(in the rows, 128 means zero)
Each path below is one point turned by a fixed rotation once a step. After each direction that follows a path, write how fast that rotation turns it, in deg/step (0 if it stays still).
Each turn is a multiple of 5 degrees from 10 to 175, or 0.
Each row of a path follows its step; steps can be skipped.
Rotation 1:
step 0: [123 126 126 130 137 122 131 120 131 138 134 131 134 125 123 110 124 118
 122 130 127 124 122 122 125 133 131 134 138 125 125 125 137 120 138 131
 136 131 133 124 122 134 120 121 132]
step 1: [131 122 125 134 132 128 127 128 122 121 144 130 135 129 122 123 140 132
 135 134 134 136 120 121 111 130 131 122 118 122 124 126 134 127 137 131
 137 135 128 127 126 126 125 124 127]
step 3: [129 119 130 126 133 125 124 121 130 132 118 138 134 127 136 125 125 125
 129 120 126 128 121 123 125 139 130 123 146 125 118 123 135 125 136 120
 127 122 129 136 134 131 122 120 131]
step 8: [126 124 125 141 134 130 122 131 122 140 131 135 132 123 122 123 129 124
 128 130 134 132 128 125 131 130 118 131 137 113 125 130 127 127 131 136
 132 109 140 130 128 128 126 128 123]
step 10: [122 137 139 121 137 128 120 127 123 130 129 124 120 116 121 125 130 129
 142 120 123 130 117 122 132 129 141 124 132 124 135 129 119 133 127 119
 135 125 128 131 133 135 130 129 131]
step 12: [123 137 124 142 131 123 134 135 124 131 131 129 141 125 123 114 132 121
 134 132 136 141 122 129 128 126 125 120 121 122 121 132 137 129 123 129
 130 118 132 128 134 124 125 128 124]
step 13: [131 132 133 132 133 110 120 126 119 131 128 120 136 117 122 131 126 130
 137 122 125 136 128 113 132 125 132 123 124 119 138 130 133 126 129 130
 131 122 130 128 122 131 125 133 126]
step 14: [122 131 137 121 136 122 127 121 128 135 132 137 127 130 127 129 132 134
 132 117 121 129 114 119 131 123 143 124 132 124 129 122 128 131 139 137
 122 125 130 131 138 130 122 120 125]
step 15: [117 130 129 131 145 129 133 128 121 137 135 133 128 123 132 113 127 116
 129 135 125 137 123 135 122 128 141 128 126 135 127 127 138 123 131 127
 130 127 127 127 139 133 130 126 129]
step 18: [123 127 130 126 132 125 122 126 117 126 131 131 133 136 130 119 129 120
 133 128 125 136 116 114 129 130 143 125 139 133 132 119 131 123 132 129
 129 129 127 128 127 135 126 116 139]
Speeds:
[129 131 129 126 127 127 130 128 128 129 127 126 131 126 129 131 125 130
 131 122 128 124 128 127 130 130 129 125 129 131 128 129 128 128 131 124
 129 129 129 128 127 128 124 131 128] -> 100
[126 128 129 126 132 128 125 130 128 128 129 129 124 132 130 131 125 125
 129 127 128 128 128 127 127 128 131 127 130 129 127 129 128 128 126 125
 125 130 128 132 130 125 129 126 126] -> 90
[125 125 128 128 127 129 133 129 126 129 126 133 128 128 132 127 127 130
 126 125 127 129 126 127 127 128 127 128 131 128 130 131 128 127 124 128
 131 129 126 127 129 128 130 130 127] -> 90
[128 128 131 131 127 130 128 131 130 127 127 128 127 125 127 128 127 127
 128 128 131 128 128 126 134 125 129 128 128 126 129 126 128 131 128 125
 128 128 131 125 131 128 130 130 123] -> 20
[130 126 129 125 126 133 126 130 129 126 129 129 131 127 130 127 124 126
 126 127 131 127 129 128 123 128 129 129 130 125 131 128 129 130 130 126
 128 126 127 127 127 126 128 127 132] -> 20
[127 125 128 129 128 125 128 129 129 126 129 127 129 127 128 129 132 130
 130 128 124 124 130 125 128 126 129 126 127 126 130 128 129 133 125 127
 125 127 126 130 127 131 130 127 129] -> 95
